Named turns come first, each shown by rows before and after it. Which turns, in which order, take the first row of each pair that follows to the second? Write the first one first, as in the answered first pair.
Fug (before -> after):
.08 .06 -.03 .16 .18 .19 .07 -.17 .13 -> -.07 .20 .11 .23 -.04 .14 .08 -.09 .10
.02 -.04 .14 .06 -.23 -.17 .06 -.31 .06 -> .06 .12 .12 .08 -.22 -.16 -.08 .29 -.10
-.19 -.08 -.04 .15 -.05 -.01 -.08 -.10 -.03 -> -.16 -.03 -.06 .13 -.02 -.02 -.12 .09 -.09
.03 -.08 .11 .00 -.14 .01 .14 -.36 .09 -> -.04 .16 .17 .06 -.29 .00 .04 .22 -.10
fogil (before -> after):
.13 .33 .23 .18 .18 -.03 -.05 -.20 .11 -> -.03 .24 .07 .26 .11 -.04 -.23 .30 -.06
.36 .07 -.09 -.37 .20 -.09 .22 .23 .06 -> .45 .13 -.06 -.28 .28 -.03 .16 .15 .06
.00 .11 .04 -.07 -.10 -.09 -.01 .30 -.07 -> .01 .11 .08 -.21 -.16 -.14 .15 .12 .04
-.03 -.08 -.14 -.13 .00 -.06 .00 .06 -.01 -> .04 -.03 -.08 -.13 .04 -.07 .05 -.12 .05
Dus (before -> after):
.10 .05 .06 -.06 .08 .00 -.04 .20 -.07 -> .01 .01 .05 .04 .02 .00 -.09 .23 -.08
.11 -.14 -.12 -.14 -.03 .00 -.06 .15 -.05 -> -.01 -.17 -.10 .06 -.04 .05 -.16 .12 -.09
-.11 .01 .05 .07 -.10 .06 -.03 .06 -.03 -> .00 .04 .09 .08 .03 .11 -.04 -.07 .02
Now pairs of rows:
Each pair is 2 to 3 turns apart.
.22 -.04 -.02 -.15 .22 .03 -.08 -.01 .01 -> .11 -.07 .02 -.29 .02 -.05 .10 -.03 .04 | Dus fogil
.06 -.06 -.06 -.17 .12 .07 .07 -.20 .02 -> -.13 .09 .16 .01 -.13 .03 .04 -.16 -.02 | Fug Dus
-.02 .00 -.02 -.12 -.06 -.07 .02 .26 -.08 -> .05 .02 .04 -.21 -.06 -.10 .12 .08 -.01 | fogil Fug
.01 -.01 .06 .02 .06 -.08 -.12 .22 -.13 -> .15 -.08 -.01 -.18 .16 -.09 .07 -.02 -.04 | Dus Fug Dus
.11 .14 .06 -.02 .08 .00 -.01 .01 .01 -> -.08 .05 .04 -.04 -.16 -.05 .03 .06 -.02 | Dus Dus fogil
.13 .14 .10 .04 .04 .03 -.01 -.07 .07 -> .14 .05 -.02 .02 .15 .06 -.03 -.11 .07 | fogil Dus Fug
.15 .05 .06 .02 .16 .02 .03 -.18 .07 -> .21 .04 .03 .00 .24 .01 -.01 -.05 .06 | Fug Fug Fug
-.01 -.24 -.23 -.17 .09 .01 -.01 .09 -.01 -> -.21 -.08 .00 -.03 -.28 -.04 .04 .14 -.04 | Fug Fug
-.05 -.16 .00 .08 .04 .02 .00 -.33 .09 -> -.20 .04 .18 .13 -.29 -.04 .04 -.03 .00 | Fug fogil
.20 .26 .07 -.06 .14 .06 -.03 .24 -.05 -> .06 .23 .23 .02 -.10 .01 .13 -.27 .06 | Fug Fug
-.10 .10 -.09 -.02 -.02 -.05 .00 .27 -.04 -> -.09 -.01 -.16 .03 .06 -.03 -.08 .22 -.04 | fogil Dus Fug
.15 .05 -.11 -.20 .07 -.01 -.01 .19 -.08 -> .10 .01 .00 -.22 -.03 -.06 .16 -.16 .05 | fogil Fug
-.17 -.08 -.02 .15 -.07 .05 -.12 .11 -.09 -> -.10 -.12 -.04 .19 .05 .10 -.14 .00 -.03 | fogil Fug Dus
.12 -.04 -.16 -.09 .27 .07 -.10 .27 -.10 -> .01 .10 -.04 -.01 .05 .06 -.11 .41 -.12 | Fug Fug Fug
-.10 -.16 -.07 -.04 .03 -.05 .05 -.30 .10 -> -.22 -.23 -.19 .02 -.01 -.05 -.07 .05 -.01 | fogil fogil fogil
-.17 -.01 .06 .10 -.22 -.07 .06 -.10 .05 -> .01 -.18 -.21 -.09 .11 -.04 -.01 .07 .02 | Fug Fug Dus
-.03 .20 .07 .30 -.02 -.05 -.06 .21 .00 -> .13 .24 .13 .25 .10 -.01 .04 -.13 .13 | Dus Fug Fug
.06 -.10 -.03 -.12 .21 .01 -.07 .16 -.08 -> -.12 -.22 -.03 -.15 .04 -.06 -.02 .13 -.09 | Dus Dus fogil
-.14 -.13 -.04 .30 .14 .03 -.27 -.08 -.12 -> .18 -.12 -.11 -.25 .29 -.05 .06 -.15 -.02 | fogil Dus Dus
-.10 .13 .07 .25 -.01 .10 -.13 .13 -.06 -> -.05 .04 .03 .28 .10 .12 -.15 .03 -.05 | fogil Dus Fug
.04 .19 .24 .35 .10 .05 -.27 -.29 -.13 -> .31 .31 .13 .01 .26 .02 -.22 .19 -.20 | Dus fogil
.04 .01 -.08 -.03 -.05 -.03 .02 .33 -.06 -> .17 .09 -.01 .17 .21 .09 -.10 .04 -.01 | Dus Dus
-.31 -.11 -.04 .13 -.33 -.02 -.08 -.08 -.04 -> -.13 .21 .13 .30 -.22 .05 -.19 .03 -.08 | Dus Fug
-.13 .02 -.11 -.08 .01 .04 -.12 .21 -.12 -> -.11 -.04 -.08 .08 .15 .10 -.18 -.18 -.04 | Dus Fug
-.24 -.12 -.10 .16 -.04 -.15 -.07 .01 -.05 -> -.15 .03 .03 .25 .01 -.13 -.06 -.21 .03 | Fug Dus Fug
.17 -.20 -.13 -.03 .26 -.01 -.17 -.17 -.05 -> .25 -.12 -.10 -.13 .27 -.02 -.11 -.08 -.05 | Dus fogil fogil
-.03 -.23 -.29 -.04 .18 .00 -.19 .34 -.11 -> -.36 -.28 -.06 .14 -.20 -.06 -.01 -.24 .02 | fogil Fug Dus
.07 -.08 -.01 -.19 .00 -.03 .20 -.27 .12 -> .06 .04 .10 -.01 .00 .03 .14 -.36 .12 | Dus fogil
.01 .02 .12 .13 -.04 .07 .02 -.23 .09 -> .13 .06 .03 -.19 -.04 -.04 .12 .18 .03 | fogil Dus Dus
-.03 .05 .00 -.05 -.08 .00 .03 .40 -.08 -> .08 -.03 -.03 -.29 -.03 -.05 .23 .20 .04 | fogil Fug
.12 .17 .10 .11 .11 .05 -.08 -.04 .00 -> -.16 -.05 .02 .19 -.09 .04 -.14 .02 -.03 | fogil fogil Dus
.13 .04 .06 -.12 .06 .03 .02 -.25 .10 -> .04 .13 .04 -.01 -.05 .03 -.14 .26 -.05 | Fug Fug Dus
.13 .09 -.05 .06 .29 -.05 -.04 -.10 .05 -> -.12 -.01 -.05 .28 .13 -.05 -.17 .00 -.03 | Dus Dus Dus
.21 .08 .04 -.15 .01 -.06 .12 .08 .13 -> -.14 -.10 -.01 .15 -.19 -.04 -.06 .09 .06 | Dus Dus fogil
-.09 -.16 -.08 .00 .00 .02 -.08 .32 -.08 -> -.21 -.21 -.05 .08 -.09 .04 -.09 .20 -.06 | fogil Dus Fug
.25 .13 -.04 -.05 .27 .05 .03 -.11 .13 -> -.17 .00 -.06 -.10 -.24 -.10 .13 .23 .00 | Dus fogil Dus
.22 .24 .15 -.22 -.11 -.12 .24 .12 .09 -> .25 .32 .14 .01 .02 -.01 -.02 .32 .01 | fogil fogil
-.05 .04 -.10 -.05 -.21 -.03 .03 .21 -.05 -> .00 .01 -.16 .19 .05 .07 -.19 .05 -.06 | Dus Fug
-.04 .10 -.02 .07 -.22 -.10 .08 -.01 .03 -> .13 -.07 -.21 -.05 .07 -.05 .06 -.10 .06 | Fug Fug
-.07 .05 .08 .09 -.09 -.03 -.03 .23 -.02 -> .18 .13 .11 .01 .14 .00 .00 .03 .06 | Dus Dus
-.06 -.02 .05 -.21 -.13 -.10 .09 -.20 .03 -> .05 .03 .02 .12 .19 .05 -.24 -.13 -.04 | fogil fogil Fug
.11 .03 .07 -.10 .02 -.03 .10 -.21 .12 -> -.01 .00 -.04 .08 .03 .02 -.16 .24 -.06 | fogil fogil
.08 -.04 -.08 .05 .20 .04 -.08 -.16 .03 -> .12 -.06 -.15 -.02 .20 .02 -.09 .05 -.01 | fogil Dus
.20 -.05 -.15 -.26 .10 -.02 .05 -.01 .08 -> .08 -.04 -.17 -.12 .03 -.02 -.09 .32 -.03 | fogil fogil Dus
.06 .02 -.05 -.21 -.06 -.02 .13 .20 .05 -> .13 .13 .05 -.17 -.04 -.02 .15 .11 .08 | fogil Fug Fug
-.10 -.22 -.11 .02 .10 .06 -.08 .03 -.04 -> -.11 -.06 .09 .03 -.08 .02 .08 -.24 .05 | fogil Fug fogil
-.06 -.22 -.03 .18 -.11 .04 -.02 .20 -.09 -> .09 -.14 .11 .09 -.07 .04 .22 -.24 .06 | fogil fogil
.00 .24 .14 .15 .13 .09 .06 .06 -.01 -> .04 -.03 -.10 -.01 .32 .09 .06 .07 -.01 | fogil Fug
.13 .11 -.04 .07 .18 .07 -.15 .23 -.09 -> -.16 -.08 .02 -.11 -.22 -.05 .18 -.14 .03 | fogil Fug Fug
-.20 -.10 -.12 -.01 .04 -.02 -.04 .03 -.03 -> -.14 -.01 -.13 -.09 .06 -.03 -.03 .14 -.04 | fogil Fug Fug
.04 .11 .02 -.04 -.06 -.04 .08 .24 -.03 -> -.03 -.10 -.01 .13 .04 .04 .02 -.24 .08 | Dus Fug Fug
-.13 .04 .08 .01 -.11 -.06 .02 -.14 .05 -> -.06 -.04 .04 -.04 -.02 -.03 .03 -.20 .08 | Fug Fug Fug
-.01 -.15 -.12 .04 .10 .04 -.13 .06 -.04 -> -.07 -.21 -.10 .04 .03 .01 -.09 -.03 -.01 | fogil Dus
.30 .27 .10 -.02 .24 .04 -.04 .17 -.02 -> .19 .14 .01 .17 .31 .10 -.23 .15 -.07 | Fug fogil
.18 .10 .07 -.05 .16 .02 -.02 .06 .07 -> .01 .02 .01 .04 .05 .00 -.10 .25 -.02 | fogil Dus
-.11 -.07 -.09 -.14 -.17 -.11 .03 .19 .00 -> .08 .12 .00 .18 .11 .05 -.21 .13 -.02 | fogil fogil fogil
-.12 -.10 -.20 -.09 .07 .03 -.03 .13 .02 -> -.13 .16 .12 .02 -.13 -.01 .08 -.11 .09 | fogil fogil Fug
-.04 -.07 -.02 -.21 -.09 -.12 -.06 .21 -.06 -> .15 -.09 .00 -.22 .14 -.04 -.04 -.16 .04 | Fug fogil
.04 .16 .16 .24 -.02 .04 -.17 -.06 -.08 -> .19 .08 -.03 -.12 .10 -.01 -.05 .25 -.12 | Fug Dus fogil
-.01 .10 .12 -.11 -.14 -.08 .23 -.24 .05 -> .05 .26 .16 -.13 -.14 -.09 .19 .06 -.04 | Fug fogil
-.16 -.05 .04 .10 -.18 -.06 .04 -.02 .04 -> .18 .01 -.05 .03 .20 .03 -.05 .05 .04 | Fug Dus Dus
-.22 -.06 .02 .02 -.24 -.10 .02 -.04 -.05 -> -.05 .03 .09 -.09 -.15 -.09 .16 -.20 .02 | fogil Dus Dus
.13 -.09 -.12 -.18 .11 -.01 .08 .00 .03 -> .15 -.05 -.12 -.04 .20 .03 -.05 .06 -.01 | fogil fogil
.13 -.01 .00 -.25 .02 -.04 .11 -.03 .03 -> -.04 -.17 -.13 -.16 -.04 -.06 -.02 .16 -.05 | Dus Fug
.16 .11 -.01 .01 .12 .00 -.01 -.14 .05 -> -.01 -.04 -.10 -.19 -.05 -.08 .12 .00 .02 | fogil fogil fogil
.05 -.04 .00 .07 -.01 .00 -.05 -.17 .03 -> -.05 -.14 -.05 -.02 -.10 -.05 -.01 -.06 .01 | fogil fogil fogil
-.17 -.14 -.03 -.27 -.26 -.10 .20 .00 .12 -> .25 .14 -.01 -.14 .25 .04 -.06 .31 .02 | fogil Fug Fug
.06 .06 .01 .16 .26 .10 -.17 -.04 -.03 -> .16 .26 .14 -.01 .16 .05 .02 -.08 .02 | Fug Fug Dus
-.10 -.11 -.06 -.12 -.10 -.03 .12 -.11 .13 -> .10 .11 .06 .07 .11 .08 -.03 -.19 .13 | Fug Dus Dus
.18 -.09 -.09 -.09 .28 .04 -.06 -.06 .07 -> .01 .12 .14 .26 .05 .07 -.22 .03 .01 | Fug fogil Fug
-.12 -.19 -.16 -.10 .04 .01 -.03 .03 -.04 -> -.23 -.14 -.01 .06 -.07 .03 -.06 -.11 -.02 | Dus Fug
-.23 .01 .10 .29 -.17 .04 -.12 -.19 .01 -> -.30 -.08 .06 .20 -.27 -.02 -.05 -.11 .01 | fogil fogil
.01 .14 .18 .03 -.09 .05 .01 -.15 .03 -> .17 .08 -.01 -.11 .13 .07 -.05 .11 -.03 | fogil Fug Dus
-.05 -.15 .05 -.09 -.12 -.02 .14 -.17 .03 -> .06 .07 .15 -.12 -.13 -.05 .16 .02 -.01 | fogil Dus Fug
-.06 .13 .19 .05 -.12 -.03 .10 -.14 .05 -> .04 .18 .15 .17 .11 .07 -.08 -.04 .01 | fogil fogil Dus
-.02 .15 .24 .17 -.17 -.10 .00 .23 .10 -> -.07 .09 .19 .18 -.14 -.08 -.07 .31 .08 | Dus fogil
-.06 -.02 .04 -.09 -.02 .01 .16 -.26 .08 -> -.04 .21 .16 .11 -.08 .05 .01 .06 -.01 | Dus fogil Fug
-.06 -.04 -.07 .17 .01 .12 -.14 .23 -.08 -> .04 -.02 .05 .18 .10 .17 -.06 -.23 .07 | Dus Fug
-.19 -.12 .03 .31 -.10 .09 -.15 -.23 .03 -> -.11 -.16 -.21 .04 .03 .02 -.18 .32 -.09 | Dus fogil fogil
.16 -.05 -.03 -.12 .31 -.08 .04 .01 .03 -> .13 .02 .01 -.08 .24 -.10 -.01 .23 -.04 | Fug Fug Fug
.19 .16 .05 -.18 .02 -.04 .10 .07 -.04 -> .20 .13 .04 -.13 .11 .00 .07 -.13 .01 | fogil Fug
.20 .08 .10 -.22 .04 -.05 .21 -.03 -.05 -> .03 -.24 -.06 -.19 .02 -.06 .17 -.17 -.02 | Dus Fug Fug
.06 .02 -.06 -.09 .03 -.05 -.08 .22 -.12 -> .19 .06 .02 -.12 .11 -.04 .04 -.19 .02 | fogil Fug fogil
-.01 .12 .21 .02 -.18 -.04 .13 -.24 .09 -> .08 .03 .10 -.04 .02 .01 .11 -.35 .13 | Fug Fug Fug
.03 -.10 -.08 -.06 .04 -.04 -.06 .38 -.01 -> .09 -.22 -.07 -.08 .12 -.03 .06 -.24 .16 | Fug Dus fogil
.21 .18 .11 -.20 -.10 -.03 .24 -.02 .06 -> .16 .21 .04 -.08 -.05 .01 .07 .33 -.09 | Dus fogil Fug
-.04 .08 .00 .21 -.07 .10 .01 -.19 .11 -> -.02 .06 -.05 -.12 -.19 .00 .22 .05 .09 | Dus Dus
.29 .28 .08 -.11 .27 .09 -.06 -.15 -.04 -> -.24 -.10 -.12 -.21 -.24 -.08 .03 .19 -.15 | Dus Fug Dus
-.09 -.14 -.08 -.12 -.15 -.01 .06 -.14 .05 -> .04 .17 .15 .09 -.09 .06 -.05 -.10 .04 | fogil Fug Dus
-.12 -.03 -.06 .12 .13 .09 -.19 .00 .06 -> -.03 -.01 -.13 -.10 .14 .03 -.10 .18 .05 | Dus fogil Dus
.07 .07 .13 -.04 -.08 .04 .24 -.23 .12 -> -.18 -.01 .11 .10 -.27 .02 .13 -.13 .05 | Dus Dus
.10 -.01 -.02 -.04 .18 .04 .11 -.04 .04 -> .02 .12 .12 .18 .07 .08 .02 -.03 .01 | Fug fogil
-.05 -.02 .00 .03 -.02 .13 -.08 -.30 .05 -> .07 .24 .10 .07 .03 .12 -.13 -.02 -.01 | Fug Dus Fug
-.15 -.11 -.08 -.07 -.12 -.06 .01 .11 -.04 -> -.08 .06 .05 -.08 -.17 -.08 .04 .15 -.04 | fogil Fug
.12 -.11 -.05 -.04 -.02 .08 -.13 .16 -.08 -> .07 -.03 .02 -.01 -.11 .06 -.12 .18 -.10 | Fug Fug Fug
